In the data rows, the value 128 means zero.
Here are some numbered points:
[ 98 142 167 161 109 126 138 115 133  87  57 145 156  63 157 112 169 142
  92  93  86 110  98 155 111] 0
[116 120 109  99 126 146 152 140 156 112 117 136 151 111 111 158 110 137
 124 135 128  94 137 112 130] 1
[178 120 132 106 158 145 144 161 110 108 142 107  96 145 152  82 104  56
 136  46  71 137  49  60  86] 2
[146 102  97 133 152 141  98  82 164 135  80 140 159 161  41 181 136 134
 104  95 132 122 115 124 104] 3
[122 123 169 156 156  67 185 143 147  80  92 167 124  76 119 134 176 198
 147 159  65 100 145 190 126] 4
[112 134 122 113 116  93 114 137 144 146 134 171 149 136 143 147 150 147
  91 126 147 151 124 103  90] 5
[113 167 116 162 115 154 161  79 154 138 178 130 189 205 108 168 129 117
 139 144 122 111 143 158 147] 6
[173 139 135 157 135 159 135 124  89  94 103 164 126 109 121 126  83 100
 109 106 140 103  87 104 134] 7
[117 146 125  96 190 196  82 136 124 140 102 125 114  89 165 122  72 168
 122 105 137 140 114 129 167] 8
[106 112 112  74 105 105 136 154 145 152 112 109  96 115 124 122 131 165
 143 122 132 121 109 113 149] 9
[105  95 120 190 133 112 164 106 159 154 197 148 174 172 173 150 163  97
 127 155 156  84 128 148 149] 10
[117 148 115 118 159 164 102 123 119 117 108 154 104 134 105 133 114 116
 154 125 112 117 134 107 143] 11
[117  86 129 120 112 131 132 104  85 174 121 133 118 166  90 161 136 161
  75 142 171 148 119 131 137] 12
[186 110 139 176 132 155  96  88 148 150 158 121 148 185 107 176 122 138
  89  94 173 135 146 144  72] 13
[168 125 152 132 148 107 127 173 141  98  95 124 181  71 130 118 116 177
 166  71 114  76 132 176  57] 14
[143 157  94  90 135 135 148 201 135  98 110  91 147 150 154 100 121  85
 147  95 122  54  92 127 118] 15
[106 135 135 118 149 161 134 146 164 137  96 111 129  94 168 142 104 147
 105 103 126 112 106 109 135] 16
[178 107 103 133 140 123 110 140 146 121 116 139 185 140 120 141 142 139
 119 119 189 126 149 131  56] 17
[108 127 111 108 117 138 131 146 134 121 114 137 122 122 115 148 117 146
 122 125 144 102 129 102 149] 18
[ 79 187 121  99 129 172  83 130 139 118 119 131 100 140 137 133 132 117
 107 164 145 146 146 128 197] 19
[ 90  78 192 183 103 108 111  66 129 175 140 125 106 123  77 167 172 109
 109 148 219 136 131 128  50] 20
[ 96 190 115 114 170 207  66 119 130 131 142 176  87 144 173 101 116 124
 146 162 137 178 121 160 226] 21
[ 57 155 134  48  68  60 139 157 165 147 110 100  54 136 153  80 177 140
 171 164 117 182 100 144 169] 22
[178  89 141 169 128 180 109 138 179 128 153 149 153 134 129 157 126 147
  84  68 184  94 130 128  98] 23
[125 144 111 124  38  87 159 100  44 207 157 121  74 103 130 148 193  68
  68 147 119 252 249 152 169] 24
[184  92 131 109 122  92 126 109  71 134  88 116  85 134  66  90 126 144
 139  83  91 125  21 116 123] 25
[100 121 125 120 117 133 134 156 150 110 115 138 134 125 130 145 103 139
 134 145 131  85 136  96 140] 26
[183  82 175 168 119 149  83 110 112  93 114 155 127 110 106 115 151 167
  90  89 141 138 134 162  40] 27
[100 113 118 127 119 116 146 134 141 152 128 143 127 106 104 148 154 132
 118 141 124 124 154 111 124] 28
[ 86 154 146 138  51  64 177  73  71 111 111 139 138 155 124 127 187 103
 101 170  91 169 170 167 161] 29
[116 139 112 149 193 131  85 104 120 126 128 174 116 146 127 104 139  94
 172 177 100 148 153 116 111] 30
[128 146 100 101  99 133 159 104 101 173 153 193 113 165  77 100 166 165
 164 120 129 165 189 103 137] 31
[173 136  30 203 183 199 135  35 207 170 195 131 209 234 104 168 136  56
  99  86  89 159 140 213 103] 32
[ 91 124 131 158 109  62 162 121 140 150 182 152 157 135 143 154 155 125
 160 189 147 133 197 102 105] 33
[122 137 155 109  98 113 144 141 144  92 115 127 105  84 112 112 139 163
 176 143 124  84 154 124 135] 34
[176 121 127 153  65  80 157 103  99 190 189 154 174 147 128 178 181 127
 137 115 184 223 225 166  73] 35
[178 152 180 125 123  98 164 146 118  71 210 105 170 134 110  88 153  78
  66  88  95 241  53 110  56] 36
[107 130 112 113 121 133 134 152 146 116 117 126 132 120 125 147 115 138
 122 142 140  97 139  99 148] 37
[ 71 167 145 151  91 130 110 138 154 133 149  94 125 136 137 155 147  61
  65 188 141 103 217 113 149] 38
[191 137 143 105 159 179 192 127  98 135 135 105 165  92 163 105 183  60
 167  15  76 142  82 119 100] 39
[104 165 122 112  76 134 170  80  87 156 132 123 158 173 135 186 172  99
 137 133 157 161 167 137 191] 40
[147 148  85 124 115 149 167 173 150  98  90 116 170 112 110 150 122  82
 144 123 118  30 128 122 141] 41
[ 85 195 127 132 131 123 145  96 139 110  83 147 126 113  99 101 175 130
 136 123  80 160 130 191 173] 42
Which three points above are nearest to each new point by angle? Their numbers follow each, nearest first.
[114 104 147 136 108 146 103 101 124 146 122 128 104 127  94 164 135 135
 105 120 210 107 109 105 109] ~ 20 12 23
[103  99 174 155 107 133  96  86 129 136 128 111 107 143 102 164 124 129
 113 139 229 100 108 114  94] ~ 20 12 13
[ 82 165 119  70 161  84 116 115 135 141 129  89  64 179 163  38 128  81
 219 144  69 146 132 180 144] ~ 22 30 42
[110 124 147 140 131  82 145 102 144  81 126 108 153 105  48 100 117 121
  73 184 106 186  97 137 120] ~ 36 29 42
[114 137 118  98 186 192  61 139 114 119 117 146 111  99 148 114  70 165
 145 143 141 127 135 122 177] ~ 8 21 11
[105 127 128 111 162 153  90 141 135 103 110 124 117 116 150 118  84 156
 151 159 132 105 142 113 164] ~ 8 26 11
[ 97 115 144 137 134 141 130  87 115 106 163 122 106 133 141 106 144 139
 208 143 116  89 107 171 127] ~ 34 30 10
[ 89 189 103 106 120 123 157 147 145  94  81 131 137  89 127 126 159 110
 177 159 106 117 134 162 154] ~ 42 34 41
[122 137 114 124 125 145 115 136  89 138 138 117  94 101 127 128  82 124
 114 149 115 156 126 131 131] ~ 8 21 24
[122 186 138 153 110 137 105  68 170 151 156 145 185 195 163 180 127 114
 104 133 139 180 140 141 106] ~ 6 32 13
[155 120 132 113 113 115 135 135 105 125 131  96 103 133 135 111 124 133
 142 117 119 120  79 103 146] ~ 25 2 9
[107 155 108 101 100 105 148 149 131 138 140  96  87 117 115 162 120 133
  97 121 136 160 142 124 168] ~ 24 9 22
[119 104 149 181 134  50 133 106 115 130 112 126 176  47 124 102 201 180
 148 156  64 105 121 198 171] ~ 4 0 42
[ 96 145 123 127 115  74 175 143 134 158 138 161 154 101 107  82 162 160
 177 135  88 100 170 160 119] ~ 4 34 33
[159 121 145 112 124  96 128 169 110 128 135 102 120 147 161  99 102 139
 146 112 110 109  78 106 128] ~ 2 15 25
[155 127 150 132 140 132 106 115  53 100 107 104 109 144 195 125  96 145
 155 180 143 190 122 174 147] ~ 21 8 29
[ 97 129 141 124 146 142 151 129 149 180 104 124 117  76 142 152 136 149
  93  83 115 156 115 121 116] ~ 16 0 8
[ 99 112 120 124 109 121 146 138 135 153 126 159 124 111  97 155 144 137
 119 128 130 124 145 111 123] ~ 28 18 5
[102 108 148 136 106 135 113 116 136 126 119 124 116 133 109 159 120 134
 120 136 195  96 119 104 115] ~ 20 18 12
[129 123  95  83 131 159 156 128 147 126 119 144 153 106  90 166 120 146
 113 110 130 104 131 121 128] ~ 1 18 37
[174 139 160 128 143 106 131  93  77 152 145 145  62  94  83  86 166 118
 197 106  82 166 101 148 100] ~ 25 39 31
[143  80 135 167 185 194  87 161 162 129 102 152 122 140 139  99  52 146
 133 146 121 105 146 117 141] ~ 8 11 26
[119 149 134  79 119 115 133 128 184 124 117 137 160 116 144 169 128 151
  94  94 121 137 124 127  72] ~ 5 16 1
[113 111 133 129 112 141 105 112 127 141 122 123 109 120 100 159 143 136
 100 121 195 111 116 104 121] ~ 20 12 18
[218 172 132 157 205 142 127 128  65  79 153 146  57 184 141  67  73  30
 215  65  38 159  34  78 116] ~ 2 39 7
[102 121 123 119 119 129 133 152 151 111 115 131 130 123 133 144 112 138
 132 147 133  89 140  99 142] ~ 26 37 18
[101 147 124 128 134 175 114 152 149 132 117 164  98 153 133 113 107 122
 132 150 134 158 137 123 166] ~ 21 19 11
[188 167  50 167 190 196 137  49 179 176 148 177 184 217  76 179  94  52
 152 115  89 149 161 164 139] ~ 32 6 3
[111 125 111 103 109 147 132 148 129 126 111 150 123 122 106 154 114 149
 120 113 150 104 124  97 148] ~ 18 37 1
[107 123 116 105 110 144 132 149 129 123 109 148 126 124 108 152 111 149
 125 113 147 101 125  97 147] ~ 18 37 26
[110 126 113 107 114 140 132 147 133 120 114 143 123 126 110 149 114 146
 123 119 145 101 130  98 150] ~ 18 37 26
[134  99 150 137 124 108 162 167  98 112 144 124 144 174 135 115 122 120
 110 148 105 143 112  98 130] ~ 36 2 29
[171 118 110  78 157 165  83 162 148 112  84  93 147 107 135 114  86 168
 172  91 183 121 127 159  96] ~ 14 8 17
[133 135  89  92  97 102 125 148 130 130 120  65 119 137 100 180 100 128
 148 102 153 162 139 118 135] ~ 9 18 40
[132 106 138 153 151 167  81 115  93 108 110 121 116  96 150  84  67 126
 149 191  98 108 120 125 101] ~ 30 8 7
[142 119 107 139 207 181  69 120 105  92 113 125  94 107 155 107  84 148
 167 165 102 121 115 124 137] ~ 8 11 30
[147 115 133 151 134  79 136 152  95 115 178 164 154 170 138  98 159 110
 113 141 137 162 108  81  96] ~ 36 5 33
[126 138 116 107  67 132 151 136 100 144 114 141 120 139 140 156 111 134
 124 134 116 156 149 137 193] ~ 40 24 29
[181 142  78 138 188 132 116 156  91 124 215  85  68 186 180  33 159  37
  98   0  60 122  13 139  63] ~ 2 39 36
[ 95 129 117  61 126  51 122 173 212 150 142  50 114 148 215  71 144 142
 131 122 115  70  78 179 110] ~ 22 15 9
[135 128 109 139 123 186 147 137 184 132 148 148 138 141 146 154 122 128
  89  90 146  59  90 152 171] ~ 23 16 41
[130 126 131 125 122 109 159 133 118 156 144 169 122 119 102  94 127 121
 181 133 122 151 133 102 131] ~ 31 33 30
[206 134  63 172 178 223 103  48 116 178 141 164 169 154  95 137  70  77
 120 139  99 161 126 168 101] ~ 32 13 3
[117 133 116 166 202 102  83  91 105 127 138 197 133 170 129  89 137  92
 182 197 101 166 155 118  99] ~ 30 33 11
[162 127 109 140 154 144 112 171 140 173 149 156 154 150 163 121 124 138
  89  86 136  90  98 133 152] ~ 23 15 16
[ 97 100  96 152 142 153  92 128 133 123 143 124 135 124 126 120 167 124
 109 112 121 137 133 119 108] ~ 32 27 23
[152 125 137 113 165 156  94 118  55  94 106 127 108 135 151 126  95 164
 147 133 179 164  95 145 122] ~ 8 7 21
[196 144 181 115 143  75  90 118 102 166 175 142 144  34 137 102 161 188
 214 152 222 127 193 128  75] ~ 35 34 33
[174 155 139 143 124 122 164 159 107  94 109 174 141 139 126 146  90 105
 103  65 153  88  82  94 151] ~ 7 41 15
[138 117 107 163 140 170 131 132 160 143 141 157 144 137 144 144 129 126
  99 121 141  78 118 123 171] ~ 23 10 32
[222 162  92 152 158 177 151  69 155 137 189 137 146 248 103 141 129  65
 131  82  80 143 139 130 120] ~ 32 6 13
[118 127 111  75  69 158 147 141 111 164  94 101 131 132 158 137 129  95
 101 118  84 201 164 151 173] ~ 24 40 29
[ 82 186 141 108  84 128 114 155 158 140 141 109 113 146 139 178 118 109
  54 120 139 142 144 125 152] ~ 38 19 40
[131 122  96  87 141 150 165 122 165 114 125 125 170 104  99 163 118 137
 115 135 117  97 143 131 123] ~ 1 41 37
[ 86 165 129 127 106 161 100 144 161 120 124 115 133 151 124 166 125 106
  78 152 143  78 155 112 176] ~ 38 19 37
[113 130 139 159 128  91 117 131 151 102 117 123 156  53 135 118 165 153
 159 142 100  77 124 151 150] ~ 4 34 0
[176 100 157 160 115 128 109 146 123 126 177 108 119 151 129 132 138 125
 100  96 162 142 127  98  59] ~ 13 23 27
[139 119 104 153 135 169 130 130 151 142 134 157 139 137 133 146 131 133
  99 108 149  86 112 122 174] ~ 23 18 10
[126 119 118 126 136 160 103 129 111 120 110 132 119 101 126 119 101 134
 125 150 126 112 123 113 124] ~ 8 11 7
[ 98 107 125 130 117 113 147 136 141 142 126 151 123 112 108 146 143 135
 126 140 120 117 151 113 121] ~ 28 33 1
[110 122 116 109 115 136 129 147 134 122 112 139 120 125 117 147 118 146
 125 125 138  99 132  98 147] ~ 18 37 26
[ 94 149 113  86 128 106 133 193 184 109 130  82 127 144 173 107 114 112
 124 126 120  22 122 135 127] ~ 15 41 26
[127 107 160 158  87 127 137 117 141 122 147 119 114 130  87 160 146 106
  97 102 171  63 111 106 118] ~ 20 23 13
[160  69 120 139 178 175 108  76  55 149 113 114 149 111 127  86  72 137
 101 227  66 162 126 178  86] ~ 30 27 8
[ 84 168 124  99 110 157 144 149 151 149 108 150 100 116 134 143 139 128
 101 104 141 163 102 115 153] ~ 19 16 22
[138 157 163 139 121 139 163  91 127  95 115 112 155  90 152 133 195 148
 184 104  89  83 159 169 150] ~ 4 34 0
[150 145 162 147 122  60 159  92 146  99 195  76 136 157 114  69  54 100
  59 181  94 225  38 120 128] ~ 36 2 25
[ 95 112 119  82 107 104 134 156 149 139 113 109 106 115 129 118 132 157
 144 128 135 111 112 116 148] ~ 9 22 18
[124 145 142 113 137 159 138 157 148 141 118 122 165 132 175 150 121 134
 135  94 140 106 119 116 141] ~ 16 15 8
[101 145  71  80 130  61 152  88 185 170  89 103 102 172  84 119 185 114
 147 150 106 188 130 179 154] ~ 22 42 29
[153 107 150 109 122 109  98 153 129 158 146 140 139 107 125 161 120 166
  98 105 219 103 129  66 107] ~ 23 5 17
[106 149 103  80 124 123 132 176 153 129 127 109 121 139 136 127 118 126
 111  97 133  54 115 124 138] ~ 15 37 18
[155 146 137 148 121 124 162 140 124  84 104 155 133 134 121 149 102 108
 110  95 149  86 102  92 160] ~ 7 41 18
[108 147 134 153 113  65 135 105 113 121 124 116 157  63 124 124 199 140
 147 146  94 113 144 171 169] ~ 4 42 29
[ 90 105  76 159 156 175  84 122 117 131 156 130 143 117 119 120 171 116
  92  94 135 159 124 129  91] ~ 32 27 13
[119 137 115 135 177 155  98 122  96  97  83 149 111  60 127  83 107 175
 169 122  80 118 118 150 144] ~ 8 11 4
